50 stands for zero in the data rows.
Here are some points, one per row:
59 44 64 38 49 37 25 36 63 38 40 37 57 51 50 49 53 66 41 50 50 59 31 56
30 49 29 53 61 72 99 72 25 62 48 76 36 55 57 64 41 35 68 54 60 38 65 43
55 47 26 62 25 51 65 22 52 44 48 55 62 47 45 40 51 43 66 51 42 47 22 58
66 64 23 72 25 54 82 22 56 60 43 56 63 39 61 38 54 36 72 49 32 29 25 79
43 38 57 30 73 67 86 70 24 45 43 58 40 78 68 71 28 63 52 54 83 47 62 35
33 71 48 46 43 62 99 56 55 72 57 75 77 36 75 56 70 28 61 24 33 28 58 73
33 65 31 50 45 53 99 54 51 69 72 71 76 40 61 50 66 28 67 24 46 28 53 63
45 38 74 39 68 30 28 60 53 39 49 37 38 53 40 65 47 63 33 63 61 69 63 23
32 68 43 47 43 52 99 52 49 66 62 73 79 40 76 54 71 30 64 25 42 36 47 68
46 30 68 46 62 30 19 48 49 37 41 36 34 55 38 72 43 63 35 72 70 68 52 21
59 55 58 46 57 62 97 73 47 53 64 43 45 49 49 32 53 58 35 44 44 54 71 46
45 48 64 35 67 27 31 44 60 46 34 49 48 44 55 73 54 55 50 60 47 54 45 45
72 51 47 45 28 53 57 36 75 48 39 43 63 33 51 41 64 54 45 50 22 50 41 57
54 58 25 57 44 81 99 58 41 59 52 66 52 51 51 32 50 38 60 36 43 36 49 68
30 67 33 59 54 62 99 64 43 73 55 73 53 37 59 54 56 28 64 36 45 21 63 63
73 35 57 51 49 49 20 44 49 30 30 22 20 60 45 53 31 77 41 84 64 66 46 39
47 53 22 61 37 82 99 62 38 59 58 64 48 51 46 36 51 36 61 35 52 37 52 66
47 32 48 43 53 72 42 55 39 38 16 54 23 68 48 69 22 65 59 74 70 44 51 47
45 75 39 64 38 64 99 59 59 74 62 60 60 30 59 36 65 33 58 33 35 26 63 76
31 61 36 30 58 54 99 55 50 60 58 68 72 46 73 63 62 35 72 35 45 40 50 56
71 43 32 53 36 65 77 42 55 52 25 59 45 45 46 47 48 49 53 54 32 40 37 64
59 69 37 65 32 70 99 51 54 64 62 52 58 39 54 23 59 38 51 34 32 38 54 73
62 51 42 56 37 59 73 47 58 48 55 42 51 44 40 33 54 53 44 48 47 50 47 52
73 37 46 56 48 60 43 49 38 36 19 34 15 60 53 57 26 73 51 85 67 57 45 51
34 49 54 50 71 57 99 64 17 51 50 67 38 77 65 61 27 49 60 53 70 46 59 46
31 61 54 46 47 32 53 33 49 51 63 51 77 54 72 62 52 43 68 37 63 42 37 61
71 68 57 47 38 72 99 71 74 68 66 44 55 28 46 19 69 51 30 32 16 34 78 72
70 45 76 37 72 48 60 58 46 46 55 19 41 61 59 54 43 67 25 61 64 66 70 22
56 58 50 51 54 65 99 75 46 59 56 51 34 44 53 45 53 47 46 57 40 52 77 43
71 37 70 45 40 36 21 37 58 27 48 19 47 59 44 40 49 73 34 60 53 83 38 42
34 57 44 56 59 54 99 61 24 56 61 68 51 66 66 56 36 43 66 45 68 36 56 55
51 51 81 47 47 16 8 40 66 44 52 30 59 40 59 60 58 63 37 56 51 61 49 44
31 78 50 74 37 51 99 69 67 79 68 62 55 20 48 45 73 24 49 32 36 26 78 70
55 49 49 42 37 46 39 50 91 50 54 39 59 20 19 35 80 50 33 34 28 56 46 57
45 67 53 60 52 46 95 58 53 66 69 41 53 36 62 47 63 37 49 46 47 48 70 48
62 53 32 63 28 61 88 43 53 52 61 48 56 42 42 29 55 45 51 45 39 48 44 52
42 58 42 63 34 24 47 18 53 55 50 51 71 43 71 65 55 38 71 49 54 39 26 66
71 40 34 77 18 65 69 50 57 54 41 38 36 36 30 36 56 48 36 52 51 44 46 61
49 44 58 43 63 52 64 62 41 45 42 54 38 62 46 53 38 58 46 53 56 53 55 47
31 59 68 45 73 32 65 61 44 50 70 41 47 54 51 51 53 51 45 46 62 64 64 40
62 34 74 54 62 24 24 43 48 38 46 23 34 57 42 63 42 63 26 71 63 74 53 17
63 41 54 37 48 44 39 43 77 39 39 35 48 33 31 44 66 59 33 54 32 70 41 44
71 43 70 56 41 34 26 33 62 36 55 16 55 50 37 30 55 68 22 46 54 71 35 45
43 56 23 55 42 81 99 63 40 58 54 70 51 51 46 33 52 38 64 32 48 37 49 71
65 38 67 31 58 34 14 37 61 27 39 32 46 58 44 51 43 72 42 70 43 73 40 35
46 74 40 75 39 56 99 63 45 75 71 52 52 32 61 38 65 32 52 35 47 29 67 69
32 65 68 27 71 36 64 48 49 48 65 54 70 57 75 58 49 51 63 44 48 54 56 48
45 51 41 54 51 52 98 53 36 52 53 65 48 59 54 51 45 42 62 52 47 50 49 50
54 64 30 60 27 72 99 47 51 61 58 62 63 44 55 29 56 36 63 34 35 35 46 76
42 20 46 28 62 46 29 44 39 27 30 50 38 69 41 75 30 67 58 68 76 64 32 32
45 67 53 52 43 45 83 52 81 67 71 49 70 19 39 36 85 32 38 29 22 46 60 61
31 58 52 26 74 43 74 50 35 49 56 64 63 69 78 66 38 51 75 47 61 46 47 52
63 75 48 69 32 65 99 55 55 66 70 40 55 34 59 23 64 43 43 42 34 41 68 61
72 38 55 76 32 53 57 51 52 44 48 34 29 46 20 29 48 59 23 58 48 60 52 42
68 48 68 41 45 41 12 33 78 41 34 22 48 38 44 47 58 67 34 59 39 62 43 51
47 62 42 68 45 54 99 60 38 67 73 55 53 45 58 44 56 34 53 42 51 41 66 48
45 61 47 44 53 44 92 47 53 62 56 57 62 38 71 59 63 36 62 49 34 48 54 53
55 44 71 36 61 28 18 43 63 41 32 37 44 48 54 66 51 64 41 63 52 60 45 47
44 79 43 72 41 51 99 61 53 80 68 57 59 28 66 44 66 28 56 33 41 23 69 72
59 41 41 67 28 55 45 36 50 42 43 46 48 57 34 40 39 56 47 53 62 41 35 54
73 32 61 40 58 46 23 38 53 27 31 20 33 61 43 53 40 76 35 75 59 76 38 32
38 47 71 29 80 51 69 72 46 47 48 47 40 59 55 65 49 60 38 50 66 60 69 37
71 58 47 66 23 53 65 38 75 62 44 51 57 28 38 31 63 42 41 47 13 36 47 69
35 45 44 41 65 14 40 30 26 32 46 65 55 69 72 74 34 54 84 67 66 60 19 51
50 56 39 47 58 75 99 60 24 61 41 68 42 58 78 58 38 42 64 56 47 42 61 52
45 66 35 67 34 62 99 56 43 67 75 58 66 44 59 36 57 31 57 31 45 31 60 59
65 24 59 23 59 52 33 32 48 23 29 45 50 74 41 55 32 71 43 63 47 74 29 30
66 43 60 50 49 45 30 45 59 37 35 34 32 51 38 44 42 68 39 69 48 62 45 49
50 46 76 41 61 17 10 42 63 40 46 34 47 45 48 66 50 62 39 66 51 64 53 30
33 47 76 26 79 46 56 73 50 42 59 45 44 56 47 60 48 63 35 50 64 64 73 22
52 34 45 49 55 64 62 60 37 37 38 57 30 69 28 45 28 62 49 57 61 52 47 47
46 32 62 31 64 31 24 42 51 36 33 54 51 60 49 75 40 61 51 64 56 60 40 34
49 45 31 63 37 44 62 28 44 45 40 61 50 54 47 52 43 43 70 60 47 50 26 57
54 28 51 33 59 56 37 48 46 30 17 62 35 69 35 59 30 67 55 64 53 55 34 50
41 49 55 51 53 21 34 19 47 45 40 52 65 56 68 72 46 47 64 55 58 52 25 53
38 20 52 34 66 42 27 47 36 30 30 53 38 69 42 81 33 62 52 64 79 62 38 26
55 66 53 54 38 47 81 51 78 62 72 43 69 24 38 26 79 37 36 28 18 50 59 57
40 56 36 62 54 61 99 69 33 65 62 67 43 50 54 53 50 33 58 50 49 40 70 47
38 62 40 50 49 56 99 55 49 66 65 59 65 41 62 54 62 32 59 37 47 39 60 51
32 47 81 40 64 51 62 80 57 52 64 36 45 45 33 51 63 57 15 26 69 58 76 40
60 38 66 30 62 37 14 41 65 31 30 34 40 53 42 58 46 70 41 67 46 70 39 44
72 60 43 67 26 54 65 54 76 61 49 39 46 22 40 32 67 49 40 48 33 37 55 70
47 59 60 35 52 54 93 77 79 63 74 51 70 24 30 31 86 42 24 12 28 50 72 50
71 33 61 41 55 43 15 36 57 27 36 17 34 59 39 53 40 74 36 79 61 77 40 27
35 49 52 63 63 56 96 61 22 57 58 63 42 72 51 55 30 43 54 46 72 38 61 47
35 38 70 27 79 51 60 82 40 41 58 44 39 62 45 63 45 66 34 48 75 66 73 22
71 46 57 47 37 49 43 25 63 43 40 45 68 54 48 39 46 58 40 42 38 44 30 57
57 54 47 56 39 81 99 84 59 60 62 46 39 36 29 22 64 53 26 32 44 44 75 54
33 66 32 65 42 66 99 63 43 76 60 70 57 37 60 52 58 26 63 30 52 19 63 68
38 57 67 37 72 44 77 63 47 54 53 51 51 55 65 59 55 51 47 45 53 56 63 48
31 25 55 29 68 32 18 51 43 33 35 61 41 62 40 80 39 62 56 62 69 60 40 33
52 53 54 49 50 49 69 53 51 52 54 46 50 48 50 48 53 52 46 48 50 51 53 48
58 29 60 39 56 41 11 46 55 27 35 25 30 58 31 56 41 72 37 73 64 79 43 28
70 50 58 61 29 46 36 38 73 48 50 21 48 31 35 34 60 58 31 52 40 55 46 54
66 46 58 46 50 65 82 65 58 47 58 39 43 46 29 27 57 58 23 43 38 61 64 39
31 71 58 45 50 37 82 55 63 63 79 49 74 33 62 47 76 37 52 26 42 49 60 62
56 28 63 39 60 39 23 43 49 28 39 35 37 64 36 58 40 69 36 68 62 75 41 24
44 48 20 55 52 84 99 69 33 55 49 74 40 57 37 35 45 38 62 38 48 41 51 60
31 50 48 50 68 57 91 62 15 50 53 67 39 77 67 64 24 50 68 59 74 41 60 45
60 36 45 56 48 56 54 35 29 34 22 57 31 76 52 54 20 62 62 77 56 54 31 52
32 66 75 65 33 4 12 34 68 49 60 44 63 37 60 58 70 45 56 50 48 60 39 74
55 44 37 54 45 63 79 53 42 42 47 59 43 59 39 39 40 52 54 54 49 52 44 49
35 46 46 60 54 31 59 35 32 48 53 52 52 64 54 63 39 44 64 50 71 49 36 50
53 58 49 58 55 19 44 22 29 45 39 59 50 68 84 71 23 52 84 79 54 42 32 56
31 48 28 61 54 63 99 70 23 60 64 75 43 60 47 54 42 33 63 45 64 40 62 43
64 55 31 67 24 55 76 36 56 52 60 44 58 39 42 31 55 46 52 49 41 44 40 55
72 54 39 64 24 56 64 43 70 58 39 50 52 30 41 36 60 48 48 46 29 34 43 70
71 34 36 69 28 69 82 48 53 52 32 54 41 46 25 37 50 45 34 46 43 44 41 51
45 68 73 34 61 37 68 56 64 59 59 41 62 37 73 56 68 51 44 44 40 55 63 55
72 61 30 78 18 59 79 20 61 64 41 48 59 36 56 38 55 33 60 51 29 30 34 75
32 65 48 32 53 49 85 45 55 60 65 58 81 46 74 59 61 38 67 29 49 38 49 60
71 33 66 36 57 51 43 38 50 32 24 49 42 71 43 50 31 67 40 63 38 66 36 44
32 66 58 49 52 40 96 69 73 67 83 56 72 20 36 37 87 30 34 15 31 50 70 51
55 49 14 69 27 65 86 36 45 50 47 59 48 49 41 43 44 38 72 57 48 39 35 56
54 78 51 65 43 40 99 50 63 75 84 40 74 27 63 36 76 29 45 29 34 38 66 54
69 40 71 37 57 31 18 36 59 31 44 29 46 58 46 50 45 71 36 70 46 74 41 30
46 35 48 46 59 36 40 34 38 35 30 60 43 68 49 67 32 55 66 67 58 59 26 48
31 69 34 55 46 59 99 59 46 71 65 68 63 36 67 53 59 31 67 35 49 25 60 63
32 56 29 70 48 68 99 72 32 73 58 74 45 44 48 53 54 26 58 33 59 27 64 60
34 68 30 54 41 56 99 54 45 67 71 65 72 41 70 52 60 31 72 34 53 28 57 61
35 44 50 38 75 51 86 50 19 43 50 54 47 76 71 69 31 54 63 56 79 57 46 37
42 53 34 62 40 53 93 42 41 56 59 62 58 51 53 50 50 35 64 45 51 41 42 54
64 42 61 53 47 41 22 42 59 37 39 29 35 51 36 41 44 70 36 60 53 62 43 50
56 43 57 38 65 74 97 84 52 49 51 47 29 49 29 37 49 59 26 49 43 61 80 31
44 55 58 55 56 48 84 55 38 57 61 50 50 57 58 53 45 45 51 46 57 43 59 52
58 22 55 29 59 57 37 42 46 24 20 50 36 71 39 59 31 71 45 66 58 68 31 37
29 66 47 23 71 45 75 53 58 56 56 54 61 40 70 67 58 44 71 48 41 45 58 53
69 50 73 38 40 32 11 29 74 32 47 23 61 49 53 42 54 72 37 59 43 68 37 46
71 55 57 60 35 67 88 62 61 54 68 31 51 42 35 19 58 56 22 36 44 49 67 46
62 34 44 57 46 62 64 59 43 41 40 51 29 61 26 40 34 62 41 60 55 51 51 42
35 22 55 36 65 36 20 51 43 32 34 51 36 63 37 79 37 61 49 67 75 65 42 24
64 37 46 45 49 67 67 61 49 40 30 53 26 55 37 48 39 62 47 68 46 53 55 46
33 49 44 63 64 51 99 70 3 50 70 73 42 81 56 47 27 46 60 43 79 44 54 48
53 42 62 39 38 36 13 29 67 37 49 40 73 53 46 51 52 61 46 45 52 54 32 48
44 54 42 56 58 66 99 65 25 59 55 69 41 63 64 56 36 40 61 56 54 41 66 45
48 72 46 64 36 50 99 46 51 70 64 57 69 35 75 45 64 33 57 38 35 36 54 66
62 25 60 28 58 46 27 38 52 23 33 43 47 68 37 53 37 71 42 64 51 75 32 29
70 47 59 66 36 42 35 43 59 42 48 26 37 43 35 33 48 63 34 58 49 57 47 51
34 47 42 44 62 55 91 54 30 52 40 68 43 60 65 71 39 43 70 58 58 47 51 47
47 51 49 57 53 50 95 56 33 52 61 57 51 60 54 43 44 46 51 43 57 49 52 49
56 51 26 67 33 70 99 43 43 57 47 62 49 49 43 34 49 37 58 44 39 39 39 65
35 50 39 58 62 60 99 69 26 59 58 71 38 62 51 56 39 37 61 51 59 40 64 44
46 47 69 38 63 29 36 45 58 46 35 46 50 48 60 70 52 57 47 56 52 54 46 50
52 64 33 67 30 70 99 51 46 63 66 58 64 46 54 32 56 35 57 35 42 34 55 63
70 45 61 50 43 44 31 39 69 41 41 27 41 39 36 41 53 64 32 60 39 61 45 48
52 56 56 42 48 29 44 32 69 54 42 43 61 30 70 68 66 47 55 60 34 52 41 55
58 42 63 45 54 46 34 50 58 39 40 33 39 53 40 47 44 67 36 58 56 57 50 48
49 42 34 72 45 45 49 33 27 39 34 58 30 70 46 55 21 53 73 73 68 47 27 57
32 64 33 66 43 65 99 64 43 76 58 74 57 38 57 53 59 26 62 31 53 19 64 68
39 47 44 60 57 40 53 35 20 44 38 54 34 71 70 76 20 53 75 80 78 46 41 41
48 59 52 57 59 51 99 69 33 61 66 59 44 53 60 45 49 42 50 49 45 49 69 44
67 45 20 76 32 63 81 26 51 57 28 55 39 44 36 47 45 35 59 62 37 39 34 57
73 46 39 55 30 60 67 43 60 49 37 50 46 41 42 41 50 53 48 60 33 44 44 52
60 61 33 73 20 47 71 22 63 57 48 62 65 35 48 33 57 35 64 48 19 36 29 74
39 71 37 73 35 54 99 61 50 74 78 53 57 32 58 44 66 30 56 37 54 28 69 61
52 33 71 50 61 28 19 47 52 39 44 27 30 53 39 68 43 64 32 73 65 70 57 21
66 24 43 28 60 53 27 33 41 23 26 32 39 73 49 62 28 75 55 74 70 69 26 34
47 64 73 50 50 29 43 41 62 56 60 32 64 39 69 55 65 52 41 43 54 49 52 58
43 56 76 32 72 43 63 64 54 52 58 40 52 53 61 57 54 58 38 42 58 56 68 44
51 54 65 60 64 57 89 80 35 58 57 45 24 56 54 52 40 54 36 60 62 49 85 39
31 62 42 20 66 52 99 54 53 59 57 68 71 44 75 63 62 37 71 40 36 45 53 55
48 78 47 72 38 51 99 57 56 79 72 57 63 29 63 37 66 28 53 33 32 26 71 67
61 41 43 48 39 53 37 40 62 40 36 45 47 47 38 48 49 59 49 58 46 50 37 53
37 67 46 60 45 43 99 52 60 72 66 67 73 32 55 46 74 26 54 24 31 34 55 64
53 67 46 69 25 54 84 38 69 61 52 67 67 32 42 27 65 32 50 34 14 39 46 71
32 50 50 48 67 44 74 57 22 48 46 67 41 72 68 68 27 50 74 60 68 45 52 56
57 34 45 50 61 74 80 68 32 40 42 58 30 76 26 40 23 63 42 51 68 47 56 39
33 62 36 43 44 43 95 46 58 63 66 70 83 37 64 56 74 27 67 23 40 39 40 66
32 52 46 53 62 53 99 66 31 56 62 63 49 58 51 54 46 39 57 39 60 48 60 45
58 41 54 54 68 69 92 80 27 43 56 50 28 75 33 36 24 65 33 50 73 51 69 32
61 29 58 28 61 46 24 39 57 26 29 41 44 64 35 55 39 70 44 64 51 72 33 36
31 50 55 48 69 50 85 59 31 52 59 57 50 68 53 58 40 45 53 40 69 49 56 44
47 62 38 62 44 59 99 59 41 63 72 57 58 46 57 40 56 35 56 39 43 41 62 53
61 45 50 36 37 46 35 33 79 42 43 42 70 35 39 43 69 55 42 40 32 55 32 56
49 64 65 43 42 39 69 51 77 64 63 37 70 21 65 53 82 43 38 37 33 51 62 54
38 73 40 57 42 61 99 57 46 74 57 73 67 40 80 55 59 31 69 35 41 22 60 71
32 45 46 45 55 17 29 26 37 37 43 59 60 62 71 76 40 51 82 63 67 57 20 55
73 64 28 70 24 65 99 32 50 64 48 53 62 45 64 34 54 36 63 44 35 31 36 81
54 23 55 34 60 49 30 47 43 22 26 46 33 70 33 55 34 72 44 65 64 76 32 34
72 37 54 66 48 50 42 55 45 37 33 36 13 58 32 43 31 69 36 78 56 59 52 44
31 65 29 62 41 58 99 61 44 71 69 69 66 39 58 49 59 26 67 28 53 26 58 62
56 50 44 51 38 33 36 27 70 46 52 42 68 38 38 42 65 48 51 40 39 53 27 58
70 75 43 60 36 68 99 44 54 68 61 60 76 46 70 20 60 37 52 26 22 33 49 73
69 48 58 51 40 42 29 37 69 41 43 28 46 41 40 39 55 64 35 59 43 60 43 51
33 54 48 40 55 37 63 37 52 52 43 64 67 48 68 70 57 39 68 47 47 51 36 57
45 62 26 61 32 78 99 64 45 61 59 63 53 44 50 31 59 39 63 31 48 36 51 78
43 52 24 64 46 75 99 67 31 62 60 71 46 55 45 40 48 33 59 36 54 36 56 57
51 24 47 38 58 64 47 58 37 29 26 59 27 73 28 55 25 68 50 63 66 57 42 40
52 20 53 25 61 58 29 41 50 24 15 52 40 70 34 64 32 70 46 61 60 70 28 34
There is one direction along which these points spread out most. Where along it does each point below lie, from 0 to 99? The average is 50, and the first point in the table lies past the average.
46 59 41 83 43 58 99 65 32 67 75 48 41 48 46 42 47 34 46 46 64 39 71 44 35
33 63 52 43 50 43 99 49 55 62 77 71 92 46 58 43 71 29 52 13 36 44 50 52 30
32 64 38 25 55 49 99 50 53 59 61 67 81 45 81 63 65 38 78 34 44 42 47 62 33
30 41 51 34 73 50 72 47 28 42 49 53 50 72 65 71 33 51 63 57 73 57 47 32 57
69 30 61 43 59 43 22 38 58 28 39 21 32 58 26 46 39 72 27 72 55 77 42 23 78
31 67 31 64 45 62 99 60 42 75 63 72 60 39 62 51 57 28 63 32 52 19 61 64 26
57 81 56 71 36 55 99 58 67 77 69 47 60 23 58 28 71 33 41 34 22 31 75 70 26
34 44 54 55 62 45 67 51 27 47 35 67 39 70 64 72 31 47 65 61 68 49 46 51 55
60 30 58 21 59 46 23 33 58 24 29 48 53 69 42 56 37 71 49 63 45 70 31 37 75
32 40 53 41 71 38 54 38 36 43 33 60 46 63 60 77 39 48 62 59 63 58 36 45 61
34 49 80 24 67 39 44 72 58 45 63 42 53 51 52 59 56 64 38 46 58 61 71 38 59
58 73 35 72 30 66 99 63 56 66 69 42 47 33 54 22 67 42 54 38 41 40 60 79 29
34 52 58 54 72 41 69 68 37 50 66 39 34 58 44 54 45 51 44 52 75 60 67 36 54
43 28 54 38 62 51 43 54 37 33 21 61 31 69 43 67 30 64 53 64 66 57 39 45 68
37 38 54 44 62 29 39 38 42 42 36 60 51 64 54 74 41 51 61 58 64 55 33 46 63
68 31 69 44 60 31 26 40 47 28 46 23 35 63 39 46 39 72 28 70 54 85 42 21 78
72 44 53 75 21 58 72 56 60 51 45 38 32 34 28 29 61 53 25 51 38 60 53 57 49
45 27 44 33 70 48 45 49 29 35 35 45 37 72 57 78 29 65 60 66 86 56 40 30 69
70 50 37 67 29 62 65 42 66 56 38 41 42 30 36 38 55 46 42 53 35 40 49 60 47
51 37 74 32 72 52 58 70 54 38 50 37 37 58 29 43 50 67 22 44 55 72 62 34 63
55 24 49 34 61 43 30 43 38 23 34 39 36 72 43 62 32 73 50 69 74 73 29 29 76
43 45 49 58 52 52 74 50 36 50 47 59 47 62 48 54 39 47 53 50 61 46 47 50 50
37 53 54 52 64 52 99 64 32 58 60 60 45 59 57 55 44 42 54 45 57 49 62 48 42
46 67 42 56 40 38 86 36 60 67 70 49 77 30 68 50 72 30 58 35 37 41 49 57 34
49 60 45 52 55 57 99 63 40 60 62 59 49 51 60 47 52 41 55 49 41 47 66 49 38
49 52 81 34 76 48 69 73 51 54 47 44 39 55 60 59 49 62 31 50 55 53 77 42 55
33 67 34 47 41 53 99 59 43 63 69 73 74 44 76 54 58 34 77 35 48 33 54 65 29
32 55 60 35 65 31 49 40 48 46 49 56 62 59 71 69 46 49 67 54 54 54 44 50 56
63 48 59 48 40 40 33 35 78 43 51 27 60 32 33 34 68 59 29 45 38 62 38 48 60
54 49 21 55 51 84 99 58 36 56 53 67 44 59 40 34 41 39 60 41 44 41 52 53 37
55 47 44 45 36 41 39 47 89 48 54 42 60 19 16 36 81 49 36 37 29 59 39 58 53
50 44 76 39 64 26 26 53 60 43 51 32 45 50 49 64 50 63 36 61 56 63 61 32 68
46 22 50 26 65 45 32 42 43 24 30 55 45 73 40 66 32 68 52 61 62 68 29 29 74
61 30 67 39 60 36 26 39 51 31 37 36 42 62 40 60 39 66 36 68 56 73 42 24 75
38 74 46 68 41 54 99 63 51 76 67 71 65 33 58 38 65 26 53 23 35 27 66 69 24
67 29 61 28 62 44 26 37 55 27 30 41 45 67 38 51 37 70 42 63 45 72 33 37 75
31 66 30 68 40 60 99 63 41 71 70 64 56 36 57 49 58 29 64 38 58 23 64 60 28
61 51 71 35 45 36 22 38 79 43 38 30 56 35 52 51 66 63 37 55 34 63 43 57 64
48 52 35 76 34 40 61 29 33 50 50 55 49 59 58 53 35 44 70 60 65 37 33 61 50
59 52 33 53 31 39 48 24 75 46 56 46 73 31 36 35 71 41 54 40 29 55 24 58 49
39 69 34 62 30 51 95 45 49 70 57 65 66 36 78 59 58 31 76 45 46 22 52 75 29
32 31 51 35 65 41 33 42 43 38 33 57 44 64 49 83 34 54 60 63 72 57 39 30 68
60 61 44 55 27 34 42 28 85 53 54 32 64 17 46 41 80 44 49 48 24 55 36 62 50
57 37 52 42 57 61 54 60 46 37 33 51 30 63 31 47 34 67 44 60 55 56 49 47 62
73 55 41 69 21 50 50 44 71 52 52 31 46 25 35 32 62 52 40 55 35 46 50 56 50
63 63 35 66 33 82 99 53 45 64 58 51 56 48 55 26 55 36 50 33 38 37 54 68 31
61 25 60 24 64 46 39 32 45 23 31 51 54 75 44 55 31 69 44 62 49 70 28 25 73
31 52 48 52 64 65 96 64 17 52 44 64 33 71 69 66 24 49 66 60 73 39 63 45 46
30 64 63 34 55 40 76 42 54 54 59 62 79 50 76 57 61 42 60 32 42 48 48 61 42
70 29 48 53 56 39 19 40 51 29 44 18 28 60 22 44 34 71 38 71 67 72 40 24 77
60 47 25 71 29 66 92 37 47 55 42 58 47 46 40 38 48 38 57 51 39 41 37 63 40
31 55 70 40 78 41 69 61 40 47 61 42 39 55 57 59 47 54 46 56 61 66 67 34 55
35 62 37 45 47 54 99 51 47 64 71 61 76 44 66 53 63 30 64 27 48 36 52 57 31
42 51 68 52 55 51 86 78 60 62 77 40 56 37 28 37 71 45 14 19 55 52 78 37 41
32 40 75 28 78 51 59 84 46 40 58 44 38 60 40 60 48 64 29 49 70 68 76 22 61
34 41 49 39 65 29 38 31 49 45 27 64 50 54 57 82 45 46 68 63 50 53 30 49 62
71 54 51 52 31 40 44 37 85 50 53 32 62 24 33 31 74 51 31 43 24 57 43 52 53
48 52 23 61 39 76 99 58 37 56 62 67 52 55 42 33 46 36 60 39 48 42 51 51 35
40 54 34 60 46 64 99 61 32 62 65 69 55 56 54 47 46 34 62 38 53 37 58 50 34
72 43 61 77 35 43 29 42 54 41 51 21 34 52 27 31 41 67 25 60 61 57 47 44 66
61 43 48 45 45 54 54 50 56 39 41 47 44 50 39 43 48 62 46 57 45 58 43 48 58
70 46 58 46 65 79 83 73 39 45 46 33 23 66 44 36 29 72 31 63 63 52 74 35 56
72 45 72 39 53 37 23 36 63 34 37 29 47 53 47 43 47 71 33 61 39 69 39 48 71
59 41 54 38 44 43 33 32 75 42 42 49 71 47 29 40 59 54 38 33 36 52 28 55 59
73 43 52 60 36 53 50 45 68 46 42 34 38 35 29 37 57 56 31 61 33 59 51 44 58
31 36 57 32 62 27 20 44 51 34 37 61 52 58 49 78 43 57 60 61 63 57 37 38 69
45 57 32 49 58 67 99 64 31 63 48 78 47 55 65 54 44 35 70 49 42 37 59 59 35
74 27 63 33 58 44 33 32 47 24 37 32 45 71 41 47 35 74 35 68 51 80 32 25 77
46 55 61 40 63 41 76 55 50 55 48 57 53 50 67 63 55 47 52 53 46 53 54 50 49
48 75 41 70 38 61 99 58 55 74 66 53 56 32 59 36 63 31 51 36 38 28 66 69 27
72 48 70 53 40 42 30 39 64 40 37 29 43 47 46 41 49 67 32 61 43 60 44 55 66
71 43 57 58 56 67 78 69 40 44 51 38 24 63 31 31 32 66 29 59 57 54 67 37 56
45 59 55 52 53 42 79 49 48 59 55 52 59 47 65 57 56 42 51 45 50 49 55 51 44
32 38 62 30 72 36 31 56 49 37 44 47 40 56 42 72 41 62 48 64 67 63 54 24 69
44 19 50 26 63 53 31 47 40 24 23 56 39 73 36 68 32 69 52 62 68 68 27 35 74
35 70 34 60 43 60 99 63 42 72 64 78 66 41 66 44 60 30 66 27 43 23 56 76 25
35 32 71 38 67 38 31 68 49 37 49 40 31 56 31 67 48 63 31 60 71 71 65 21 70
59 62 50 53 38 45 71 42 66 56 64 34 63 32 56 40 66 48 44 43 40 49 52 54 44
33 28 64 38 66 28 14 53 50 32 40 48 35 54 33 73 44 62 43 66 68 67 49 20 75
45 55 40 49 35 31 50 17 64 49 51 55 79 42 56 50 64 37 67 40 34 51 18 68 48
67 80 48 70 31 62 99 53 62 69 70 41 59 31 58 14 68 40 44 35 21 40 65 76 28
33 67 65 33 63 40 74 56 54 57 62 50 63 46 76 59 61 48 59 41 48 52 59 60 44
49 65 43 80 45 51 99 69 39 70 77 42 37 37 49 40 55 34 45 49 52 44 79 44 34
73 39 34 61 36 68 79 46 55 51 29 53 38 43 32 43 48 49 41 57 38 41 43 53 49
